Some points, each followed by its number:
tensor([ 14.,  -3.,   2.,   8.,   8.,   8.,   9.,  17.,  -1.,  -9.,  -3.,
          5.,   3.,   4., -15.,   7.]) 0
tensor([   1.,    5.,  -49.,    7.,  -10., -102.,    3.,  -42.,    5.,
         -92.,   28.,   61.,   55.,  -51.,  -78.,    3.]) 1
tensor([  8.,  34.,  36., -28.,  24.,  23.,  16., -29., -32.,  58., -16.,
        -35., -12.,  -4.,  29., -33.]) 2
tensor([  25.,  -75.,   31.,   71.,   60.,   44.,  -62.,  100.,  -41.,
          26.,   35.,    2.,  -58.,   70.,  127., -127.]) 3
tensor([-59.,  34., -10., -29.,  28., -63.,  44., -36.,  11., -58., -48.,
        -26., -42., -55., -36.,  24.]) 4
tensor([-19.,  11.,  -6., -36.,   6., -29.,   0.,  -1.,  -6.,  -7.,   2.,
        -47., -16.,  -4., -19., -56.]) 5
tensor([ 23.,   8., -15.,  50., -39.,  -8., -21.,  30.,   2., -62.,   0.,
         48.,  -6.,   2., -54.,  31.]) 6
tensor([ 23.,   1., -11.,   0.,  -8., -37.,  -5.,  17., -10., -47.,  29.,
         29., -61., -28., -35., -21.]) 7
tensor([  7.,  24.,  -1.,  40., -13.,  19., -23.,  24.,  -9.,  -2., -14.,
         30.,  26.,  37.,   5.,  42.]) 8
tensor([ 68.,  14.,  32.,  11.,  25.,  42.,  29.,   2.,  -8.,   5.,   1.,
          1., -34.,  23.,  33., -26.]) 9
tensor([ 52.,  11.,   9.,  43.,   0., -27., -25.,  25.,  16., -64.,  12.,
        -19., -11., -13., -23., -15.]) 10
tensor([ -6.,  -8.,   2.,  13.,  12., -30., -19.,  10.,  18., -20., -19.,
        -28.,   7.,  11.,   9.,  -1.]) 11
tensor([ -2.,  22.,  16., -31.,   7.,  31.,  23., -25., -32.,  44.,  -9.,
        -11.,  -6.,  24.,  53., -11.]) 12
tensor([ -6.,  -1.,   7., -13.,   2.,  25.,  18.,   1.,  -9.,  23., -28.,
         -6.,   7.,  13.,  17.,   8.]) 13
tensor([ 11.,  40.,  10.,  23.,   5.,  44., -29.,  19., -18.,   0., -28.,
         82., -44.,  25.,  56., -24.]) 14
tensor([-23.,  47.,  31., -14.,   7.,  34.,   5.,  -8.,  15.,  38., -40.,
         42., -15.,   3., -13.,  37.]) 15
tensor([ 41.,  21.,  48.,  -2.,   7.,  38., -15.,  -3., -59.,  61., -18.,
         -2.,  11.,  55.,  43., -77.]) 16
tensor([  9.,  23.,   0.,  32., -16.,  38., -11.,  24., -34.,  15., -35.,
         30., -23.,   2.,   5.,  42.]) 17
tensor([  7., -39., -31.,  17., -43.,   6., -23.,  13.,   2., -10.,   6.,
         31.,  10.,   0.,   4.,  36.]) 18
tensor([ 36.,  -3.,   0.,  14.,  19.,  23., -48.,   5., -16., -11.,  -6.,
        -11., -50.,  36., 110., -71.]) 19
tensor([-120.,   40.,  -69.,  -27.,  -15.,  -72.,   -7.,  -14.,   10.,
           4.,  -58.,   12.,  -32.,  -34.,  -43.,   23.]) 20
tensor([ -88.,    9.,   36.,  -55.,  -49.,  -90.,   30.,  -26.,    6.,
          -7.,  -58.,  -15.,   12.,  -16., -101.,   77.]) 21
tensor([-20.,  16.,   2., -17.,   4.,  -8.,  17., -22.,  32.,  -6.,   6.,
         10., -39., -35., -16.,  38.]) 22
tensor([-30.,   4.,   4.,  -1.,  24.,   7.,  34., -28., -17.,  76., -44.,
          4.,   3.,  14., -22.,   6.]) 23
tensor([ -49.,  -10.,  127., -127.,   50.,  127.,   55.,  -88.,  -32.,
         127.,   27.,  -81.,   17.,  -37.,   80.,   -6.]) 24
tensor([ 14., -46.,  53., -22., -10.,  44.,  41., -27., -11.,  61.,  23.,
        -29.,  52.,  -8.,  24.,  16.]) 25
tensor([-37., -52.,   6., -16., -34., -26.,  33., -51.,  11.,  42.,  16.,
        -33.,  88.,  22.,  -1.,  65.]) 26
tensor([ 36.,  39., -12.,  -6., -22.,  -4.,  -5.,  25.,  -1., -44., -14.,
         30.,  -3., -18., -17.,   8.]) 27
tensor([ 27.,   5.,  -3.,  10.,   6.,  -2., -15.,   1.,   6.,   7.,  -8.,
        -12.,   9.,  23.,   3., -16.]) 28
tensor([  -7.,   47.,   39.,  -32.,   98.,   85.,  105.,  -52.,   20.,
         127., -120.,   13.,  -65.,   30.,  -27.,   23.]) 29
tensor([  5.,   9.,  15., -34., -39.,  28.,  35., -51., -13.,  37., -19.,
        -19.,  37.,  -7.,  14.,   4.]) 30
tensor([ 18.,  36.,  -2.,   2.,   7.,   8.,  11., -17.,   3.,   8., -28.,
         20.,   3.,  -9., -16.,  18.]) 31
tensor([ 19., -23.,  16., -18.,  55.,  82.,   8.,  -8.,  -1.,  49., -14.,
        -40., -47.,  29.,  81., -47.]) 32
New points follow, each followed by the numbers of its three nearest points above by angle, nearest first.
tensor([ 21.,  14.,  -5.,   7.,   9.,  31.,   1.,  16.,   0.,  10., -13.,
          9., -16.,   3.,  -1., -10.]) 9 14 17
tensor([ -9.,  38., -11., -12.,  56.,  10.,  -3.,  10.,   8., -18., -37.,
         13., -46.,  -8., -24.,  13.]) 4 31 29
tensor([ 34.,   0.,  23.,   0.,   5.,  70.,  53., -31.,  34.,  61., -46.,
         26., -17.,   1.,   3.,  17.]) 29 13 15
tensor([-11.,  -1.,  21., -29.,  -1., -40.,   9., -40.,  -5., -40.,  49.,
        -16.,  44., -63., -59.,  21.]) 1 21 4
tensor([ 18., -13.,  28.,  24., -32.,  28., -21.,  13., -22.,  -6.,  25.,
         -7.,  62.,  39.,  43., -31.]) 16 3 28
tensor([ -8., -17.,  -9.,  11.,  -3., -31., -38.,  16., -13., -45.,  21.,
         12., -17., -20.,  12.,   2.]) 7 10 6
tensor([ -9.,   7.,  16.,   1., -29., -20.,   0.,  -4.,  -4., -26.,   9.,
         -5.,  19., -12.,  -5.,   2.]) 1 21 6
tensor([ 44.,  11.,  -7.,  -1.,  10.,  25.,  -4.,   9., -13.,  -8., -15.,
         16., -17.,   4.,  25., -21.]) 9 14 19
tensor([ 18.,  -9.,  14.,  11., -18.,  -5.,  -2., -12., -29.,  10.,  -4.,
        -30.,  67.,  16.,  29., -38.]) 16 28 25
tensor([-19., -14., -27.,  66., -47.,   9.,  18.,  10.,   6.,   8.,  -5.,
        -53., -23., -31.,  22.,  -3.]) 18 11 17
tensor([ 37.,   9.,  25.,  -7.,   7., -11.,  16.,  -7., -13.,   3.,  42.,
        -15., -17.,  -4.,   1., -27.]) 9 2 7
tensor([-127.,   34., -127.,  127., -127., -127., -127.,  127.,    6.,
        -127.,   43.,  127.,  127., -104., -127.,  127.]) 6 1 18
tensor([  3., -13.,  -8.,  21., -18.,  10.,   7.,   7.,  -2., -23., -18.,
        -11.,  -1., -18.,  11., -21.]) 10 19 3
tensor([ 27., -21.,  14.,  48.,  -5.,  49.,  10., -26.,   6.,  43.,  -5.,
         -2.,  55.,  31.,  -1.,   9.]) 25 26 30
tensor([ 17.,   4.,  13.,  14., -40., -12., -20.,  44., -27., -23.,  53.,
         18.,  -1.,  15.,   8., -57.]) 3 7 10
tensor([ 18., -10.,  -8.,  32.,  -8.,  22., -25.,  21., -14.,  -5.,   2.,
         29., -12.,  22.,  36.,   8.]) 14 8 3
tensor([-19., -31.,   5.,  19., -64., -15., -15.,  -7., -27., -21.,  11.,
        -31.,  63., -12.,  18.,  14.]) 26 18 25
tensor([-21.,  -3.,   5., -19.,  -9., -24.,   6.,  -4., -13.,   1.,  -8.,
        -36.,  14., -17.,  -8., -22.]) 5 21 4
tensor([  8., -30.,  14.,  -7., -32.,  29.,  -5., -22., -12.,  14.,  27.,
        -10.,  39.,  14.,  27., -12.]) 25 30 26
tensor([-16.,  10.,  -2.,  -7.,  17.,  23.,  27., -11.,   4.,  27., -41.,
         14.,  -6.,  -7.,   0.,  18.]) 29 23 15
tensor([ -34., -127.,   14.,   40., -127.,    9.,  -82.,  -35.,  -21.,
         -66.,   94.,  -38.,  127.,  -13.,    9.,   60.]) 18 26 25
tensor([-33., -16.,  -7.,  31., -12., -56.,   6.,  -4.,   0., -38., -19.,
         15.,   4.,   9., -23.,   8.]) 1 21 20
tensor([  2.,  12., -15.,  10.,  17.,  23., -13.,   6.,   3.,  -6.,   5.,
         -1., -22., -11.,   7., -19.]) 19 14 3
tensor([ 22., -24.,  13., -13., -31.,   7.,  -7., -22.,   8.,  14.,   6.,
        -50.,  51.,  -3.,  -8.,  32.]) 26 25 30
tensor([-21., -49.,  -7.,  12., -26.,  -5.,  10.,  22.,   3., -23.,  12.,
        -36.,  52., -14., -19.,  48.]) 26 18 21
tensor([-29.,  12.,  37., -41.,  67.,  28.,  72., -13.,   4.,  87., -58.,
        -23., -26.,  27.,  38.,  12.]) 29 13 23
tensor([ 13.,  20.,  -4.,   1.,  22., -20.,  -1.,  18.,  -7., -10., -25.,
          3., -44., -24., -22., -15.]) 7 4 27
tensor([ 25.,  24.,   4., -28.,  35.,  53.,  20., -19.,  33.,  38., -15.,
          9., -34.,  -7.,   7., -17.]) 29 32 9
tensor([  5.,  27.,   4.,  -9.,  15.,  -3.,   2.,  -5., -12.,  15., -12.,
        -34.,  -9., -33.,   1., -22.]) 2 5 24
tensor([-65.,  53., -23., -20.,  95.,  53.,  19.,  -9.,  -4.,  36., -47.,
          9., -68.,  35., -40.,  29.]) 29 15 23
tensor([  6.,  11., -55.,  32., -12.,  28., -25.,  25.,   3., -68.,  37.,
         22., -34.,  20.,  24., -47.]) 19 7 3
tensor([  5., -22.,   0.,  13.,  10.,   3.,  17.,  -7.,  -8.,  12., -13.,
        -25.,   1.,   6., -15.,  15.]) 23 26 25
tensor([ 28., -43.,  -8.,  18., -44., -15., -16.,  19.,   8., -51.,  51.,
          0.,  43., -30., -16.,   9.]) 18 1 10
tensor([-10.,  13., -20.,  11., -43., -56., -18.,  22., -17., -18.,  19.,
         -8.,  37.,  -9., -16.,  15.]) 1 6 21
tensor([-13., -22., -28.,  39., -39., -39.,  20.,  -9.,  34., -41.,  16.,
        -26.,  16., -17., -38.,   5.]) 1 6 10
tensor([-69.,  -4.,  -8., -37.,  -5., -51.,  35., -15.,  33.,  -8.,  -1.,
        -26.,  14., -26., -43.,  59.]) 21 4 20
tensor([ 35., -43., -26.,  82.,   0.,  76., -35., -20., -17., -22.,  38.,
         35.,  21.,  50.,  24., -50.]) 3 19 28
tensor([  1., -17.,  86., -77.,   9.,  48., -13., -28.,  -8.,  69.,  36.,
        -83.,  22.,  15.,   3., -23.]) 24 25 2
tensor([  1.,   9., -19.,  21.,   2., -13.,  13.,   3.,   6., -22.,  -1.,
         12.,   3., -14., -16.,   4.]) 1 6 27
tensor([  2.,  22., -17.,  23.,  10.,  18.,  24., -17.,   4.,  43., -49.,
         19., -20.,   5.,   0.,  22.]) 29 23 31
tensor([ -1.,  -3.,   6., -14., -21., -24., -35.,  18., -24.,  16.,  -5.,
          8.,  -5.,   6.,  47., -18.]) 19 3 16
tensor([-112.,   52.,   64.,  -25.,    4.,  -43.,   35.,  -48.,  -13.,
          20.,  -44.,  -55.,   77.,  -13.,  -29.,    5.]) 21 26 4
tensor([  2.,   7.,  -4.,  32., -18., -18.,  32.,  -1.,  -1.,  -7., -22.,
        -43.,  -6.,  -3.,   9., -44.]) 5 11 10
tensor([-42., -48.,  32., -23.,  21.,   3.,  19., -30.,  40.,  41., -28.,
        -34.,  30.,  26.,  16.,  24.]) 26 25 24
tensor([-23.,  -6.,  -1.,   0.,   8.,   7., -12.,   3.,   9.,  23., -14.,
        -12.,   5.,   8.,  -5.,  22.]) 23 13 26
tensor([ 19.,   2.,   5., -11.,  -6.,  -1.,  -1.,   6., -12.,  -5.,  28.,
         -2., -14.,  -7.,  -1., -18.]) 7 9 5
tensor([ 13.,   3., -18.,  18.,   1.,   2.,  -6.,  13.,  -7.,  -7.,   0.,
         27., -15.,   3.,  -5.,   8.]) 6 17 14
tensor([-74., -16.,  -3.,   0., -22., -48.,   5., -24.,   3.,  32.,  -8.,
        -29.,  60., -53., -58.,  65.]) 21 26 20
tensor([ 20.,   5., -19.,  22.,   0., -25.,  14., -10.,   9., -34.,  -5.,
         13.,  -9.,   0., -23.,  -8.]) 1 10 6
tensor([ 17., -19.,   2.,  40., -35.,   7., -31.,  29., -19., -18.,  44.,
         12.,  36.,   7.,  30., -38.]) 3 18 19
tensor([ 31.,  21.,  -5.,  11.,  15.,  10.,  22., -11.,  22.,  35.,  43.,
         -2., -31.,  24.,  -4., -35.]) 9 32 28
tensor([-11., -15.,  27., -13.,   5., -16.,   3.,  19., -40.,  -7., -14.,
        -14., -11.,   8.,  15., -15.]) 3 16 5
tensor([-17., -43.,   2.,  20., -54., -29.,  -5.,   1.,   0., -35.,  40.,
         -6.,  70.,   6.,   2.,  24.]) 26 18 1
tensor([-26.,  14.,  17., -12.,  -3., -24., -44.,  17., -15., -23.,   8.,
         11., -27.,   3.,   1.,  -6.]) 7 20 5
tensor([-38., -36.,   4., -31., -16., -32.,  -7.,  -5.,   7., -33.,  48.,
        -74.,  52., -11.,  -3.,  24.]) 26 11 21
tensor([ 69.,  23., -25.,  45.,  26.,  33.,  -3.,  72.,  30.,  17.,  12.,
         57., -48., -33., -13.,  -7.]) 0 14 27
tensor([ 80., -19., -11.,  43., -43.,  15., -55.,   7., -14., -12.,  36.,
         11.,  42.,  27.,  76., -47.]) 19 28 3
tensor([-49., -23., -31.,  32.,  10.,   2.,  13.,  22.,  33.,   9., -60.,
         31.,  -7.,  -2., -26.,  52.]) 20 15 21
tensor([-29.,   5., -19.,   3.,  -8.,  -7.,  46.,  -5.,   5.,  29., -33.,
         -2.,   1.,  -1.,  -7.,  18.]) 23 20 29
tensor([-17.,  16., -28., -14.,  41., -93., -24., -11.,  -1., -15.,   3.,
          1., -48., -54., -21.,   4.]) 4 20 7
tensor([  1., -18.,   8.,  15., -37., -16.,   3., -14.,  -9.,  -3., -11.,
          9.,  16., -21.,  -3., -18.]) 1 18 30
tensor([ 25., -18.,   1.,  12., -11.,  15.,  -8.,  10.,  -5.,  -7.,  11.,
         -5., -22.,  20.,  35.,  -4.]) 19 3 9
tensor([  0.,  -4.,  55., -34.,  11.,  44.,   9., -27., -18.,  60.,   1.,
        -23.,  26.,   1.,  24., -13.]) 24 25 2
tensor([  2., -35.,  -7.,  40.,   9.,  27.,  20.,  -3.,  -8.,  -9., -15.,
        -16., -21.,  60.,   9., -43.]) 3 32 19
tensor([-21.,  10.,   9.,   1.,  40., -13.,   0.,  17.,   3.,   0.,  -5.,
        -10., -48., -19.,  11.,  -3.]) 4 22 5
tensor([-20.,  11., -34.,  11.,  -7., -31.,   4.,  11.,  18., -40.,   6.,
         23.,   5., -18., -26.,  20.]) 1 6 20
tensor([ 40.,  13.,  17.,  -1.,   7.,  25., -17.,   6.,  -4.,  19.,  -4.,
         21., -19.,  17.,  11., -18.]) 9 16 14
